The rows below come in pairs that one turn or mirror swaps. Which row does each named row swap with?
danav: -2.11 +0.90 -0.06 +1.63 +3.10 +0.43 -1.21 +0.85 +0.53 -0.08 -0.01 +0.47 -0.69 -1.46 -1.98 -0.57 -1.00 +0.22
zisof: +0.94 -0.23 +0.27 -1.35 -1.23 -0.84 -1.26 +3.51 -0.56 -2.10 -1.48 +2.98 -1.26 -2.36 +1.64 +0.39 -2.38 +1.57
tuzo: -1.19 +1.29 -0.97 +1.26 +3.04 +1.00 -2.84 +0.56 +0.02 -0.17 +0.21 +0.35 -0.58 -2.57 -1.38 -1.18 -0.38 -0.29
Zes: +0.97 -0.43 +0.13 -3.73 -2.07 +3.62 -1.31 -0.81 +1.18 -2.25 +2.45 -0.91 +0.69 -3.20 +0.76 -0.04 +1.52 +2.22
sefum: -0.97 +1.02 +0.29 +0.61 +2.84 -0.14 -2.13 +0.74 +0.70 +0.35 +1.31 -0.51 -1.21 -2.01 -1.97 -1.29 -0.75 -0.07
kosi: -1.92 -1.26 -0.36 -1.75 -2.37 +1.92 -2.22 +0.40 +1.58 -2.52 -0.02 -1.68 +4.03 -0.07 +1.74 -3.68 +0.18 +0.38
tilaz: -0.82 -2.22 +0.78 -0.63 -4.27 +1.07 -0.40 +2.89 -0.70 -3.20 +2.90 +1.47 +1.96 -1.58 -0.16 +1.36 -0.10 +3.52
reda: +0.48 +0.15 -0.46 -1.60 -1.77 -0.69 -0.60 +4.01 -0.43 -1.69 -1.23 +3.46 -0.71 -2.22 +1.92 +1.44 -2.53 +1.01
rav: -0.66 +2.90 -1.85 -1.58 -0.79 +1.07 -0.13 +6.48 +1.33 +0.15 +0.17 +0.00 +2.63 -2.15 -0.04 +1.96 +1.32 -1.92
pomub: +0.04 -2.61 +0.31 -0.41 -3.85 +0.33 -0.48 +3.82 -1.08 -2.35 +2.99 +1.22 +2.31 -1.46 +0.40 +1.99 -0.15 +3.31
pesa: -0.66 +2.43 -3.87 -1.39 -0.85 +1.08 +0.47 +5.73 +0.81 -0.24 +0.09 -0.45 +1.97 -1.50 -1.25 +1.99 +0.23 -1.48
Pago: -1.91 +0.93 -0.63 +0.83 +2.76 -0.15 -2.22 +0.11 -0.14 -0.39 +0.00 -0.62 -1.04 -2.06 -0.84 -0.10 -1.07 +1.10
Ralak: -1.00 -1.67 +0.68 +1.88 -2.56 -0.60 -0.69 +2.85 +3.19 +2.10 +1.01 +1.57 +1.90 -1.01 +2.55 +0.41 +1.55 -0.92
ged: -1.54 -1.70 -0.85 -1.68 -2.82 +2.33 -2.71 +0.81 +1.58 -3.47 +0.75 -0.90 +3.97 -0.87 +2.14 -2.99 -0.72 +0.74
lebek: -0.15 +1.34 -2.56 -3.55 -1.34 +2.56 -0.13 +3.85 -0.12 -3.64 +2.29 -1.11 -0.53 +0.11 +0.84 -3.02 -0.22 -0.69
zazo: -0.07 +1.76 +1.39 -0.65 -2.80 +4.64 -0.97 +1.17 +0.16 +0.67 +3.13 -2.29 +0.81 -0.92 +1.80 +0.10 +1.65 +1.75
dilu: +0.40 -1.15 -1.22 -1.85 -3.13 +0.91 -1.65 +1.15 +0.66 -2.63 +3.43 +3.38 +2.96 -1.71 +2.45 +0.30 -0.20 -2.80
Sudun: +0.16 +0.25 -0.24 -1.13 -1.73 -0.54 -1.07 +3.98 -0.75 -2.59 -0.91 +3.64 -1.06 -2.28 +1.90 +1.21 -1.93 +0.52
manos: -1.94 -1.70 -0.92 -1.58 -3.35 +1.76 -2.17 +0.78 +1.60 -2.99 +0.08 -0.46 +3.89 -0.24 +1.64 -3.47 -0.63 +1.00
babi: -0.03 +2.08 -3.65 -1.29 -0.64 +1.18 +0.38 +5.64 +0.79 +0.18 +0.56 -0.02 +2.25 -3.07 -0.88 +1.81 +1.88 -1.35
gid: +0.02 -1.26 -1.06 -1.64 -2.80 +1.47 -1.71 +1.22 +1.35 -2.30 +2.23 +3.78 +3.07 -1.99 +3.35 +0.31 -0.72 -2.48
bel: -0.29 +2.58 +1.53 -0.46 -1.48 +2.55 -0.71 +0.57 +0.50 +0.37 +3.88 -2.62 +0.29 -0.18 +0.78 +0.74 +2.16 +1.79
bir: -0.22 -1.61 -0.76 -1.48 -2.97 +0.28 -1.99 +1.01 +1.40 -2.28 +2.59 +3.81 +2.82 -2.38 +2.89 +0.34 -0.16 -2.40
rikez: +1.63 -1.11 -0.07 -3.75 -1.72 +3.48 -0.96 -0.78 +1.14 -1.87 +2.82 -0.56 +0.35 -2.95 +0.78 +0.27 +0.69 +2.50
fod: +0.21 -2.02 +0.57 +1.36 -2.89 -0.30 -1.49 +2.30 +2.34 +1.90 +1.47 +1.94 +1.69 -0.67 +3.24 -0.31 +0.22 -1.61
lup: -1.27 +0.93 -0.96 +1.91 +2.27 +0.60 -2.18 +0.16 +0.87 +1.04 +1.02 -0.14 -1.16 -1.78 -1.50 -0.54 -1.08 +0.11
Zega: +0.18 +0.83 -2.84 -3.77 -0.97 +2.41 -0.33 +2.49 +0.33 -3.11 +1.51 -1.81 -1.43 -0.33 +0.47 -3.29 -0.12 +0.03
mir: -1.03 -2.95 +0.95 -0.20 -3.79 +0.87 +0.19 +3.47 -0.59 -2.42 +3.32 +0.98 +1.80 -1.43 -0.32 +1.70 +0.07 +2.87
Lipom: -1.35 +1.02 -1.23 +1.03 +2.72 +0.74 -2.40 +1.00 +0.47 -0.42 -0.47 +0.01 -1.03 -1.35 -2.25 -0.25 -1.65 +0.28
kufug: -0.66 -2.29 +1.20 -0.31 -3.57 +0.37 -0.13 +3.27 -0.94 -2.41 +3.15 +1.60 +2.30 -1.89 +0.02 +2.53 +0.30 +2.64
Ros: -1.48 -1.20 -0.82 -1.32 -2.17 +2.40 -2.81 +0.65 +0.86 -2.78 +0.22 -1.30 +3.78 +0.42 +2.16 -3.54 -0.59 +0.89
gizib: -2.15 +1.34 -0.19 +0.98 +2.92 -0.20 -2.02 +1.16 +0.19 -0.75 -0.47 -0.48 -0.83 -1.57 -1.68 -0.35 -1.29 -0.32
mas: -2.03 +2.35 +1.20 +0.19 -2.22 +3.74 -0.32 +0.59 +0.64 +0.87 +3.26 -2.39 +1.00 -0.88 +1.29 -0.46 +2.07 +1.47
tafi: -1.07 +2.26 -2.92 -1.49 -0.53 +0.36 +0.92 +6.01 +0.91 -0.55 +0.13 -1.11 +1.77 -1.77 -1.21 +1.97 +1.10 -1.54
butag: -0.16 -0.23 +0.58 +1.05 -2.02 -1.16 -1.84 +2.51 +3.28 +1.39 +0.42 +1.29 +2.38 +0.15 +3.22 +0.45 +1.18 -1.99
Gopi: -0.35 -2.72 +0.47 -0.68 -3.91 +0.81 -0.77 +2.94 -0.39 -3.11 +3.36 +1.24 +2.39 -2.45 +0.56 +1.71 -0.59 +3.03
kemo: -1.70 +0.97 -1.03 +1.31 +2.70 -0.07 -2.25 +0.38 +0.20 -0.13 -0.14 -0.88 -0.19 -1.43 -1.49 +0.24 -0.96 +1.87
giliz: -0.18 +0.69 -2.62 -3.55 -0.64 +3.05 -0.46 +2.62 +0.20 -3.06 +1.95 -1.39 -1.37 +0.34 +0.43 -3.25 -0.57 +0.02
val: -1.67 +1.99 -4.05 -0.57 -0.39 +0.87 -0.02 +5.92 +0.97 -0.67 +0.76 -0.42 +3.03 -0.66 -0.27 +2.06 +1.25 -1.22
todu: -1.39 +1.64 -3.70 -1.49 -0.64 +0.81 +0.44 +6.05 +1.18 -0.84 +0.62 -0.51 +2.29 -1.25 +0.23 +2.18 +1.50 -1.82
fevu: -1.19 +2.59 -2.95 -1.28 -0.48 +1.14 +1.65 +5.49 +1.37 +0.16 -0.12 -0.60 +2.66 -1.72 -0.82 +1.47 +1.16 -1.13
tes: +1.96 -0.94 +0.54 -3.70 -1.74 +3.12 -1.95 -1.01 +1.29 -2.08 +1.35 -0.33 +0.84 -2.93 +0.93 +0.21 +1.17 +2.21
Virak: -2.39 -1.17 -0.23 -1.08 -3.05 +2.08 -1.99 +0.71 +1.27 -2.45 -0.55 -1.23 +4.21 -0.36 +2.03 -3.33 -0.76 +0.62
gedi: +0.99 -0.64 +1.29 +1.55 -2.45 -1.40 -1.13 +2.41 +2.66 +1.72 +0.66 +1.78 +0.99 -1.28 +1.86 +0.79 +1.21 -1.38
mib: -0.71 +2.78 -3.30 -0.66 -1.09 +2.14 +0.02 +5.55 +1.89 +0.86 +0.35 -0.23 +2.33 -1.85 +0.08 +2.39 +1.36 -1.44
Gam: -0.22 +3.39 +1.08 -0.30 -2.01 +3.89 -1.04 +0.90 +0.99 -0.03 +3.20 -2.31 +0.64 -0.29 +0.82 -0.80 +2.37 -0.21

Pago is swapped with -> todu
val is swapped with -> kemo
tafi is swapped with -> gizib
dilu is swapped with -> tes
gedi is swapped with -> Gam
Zes is swapped with -> bir
butag is swapped with -> bel
Ralak is swapped with -> mas
zisof is swapped with -> lebek
mir is swapped with -> Virak

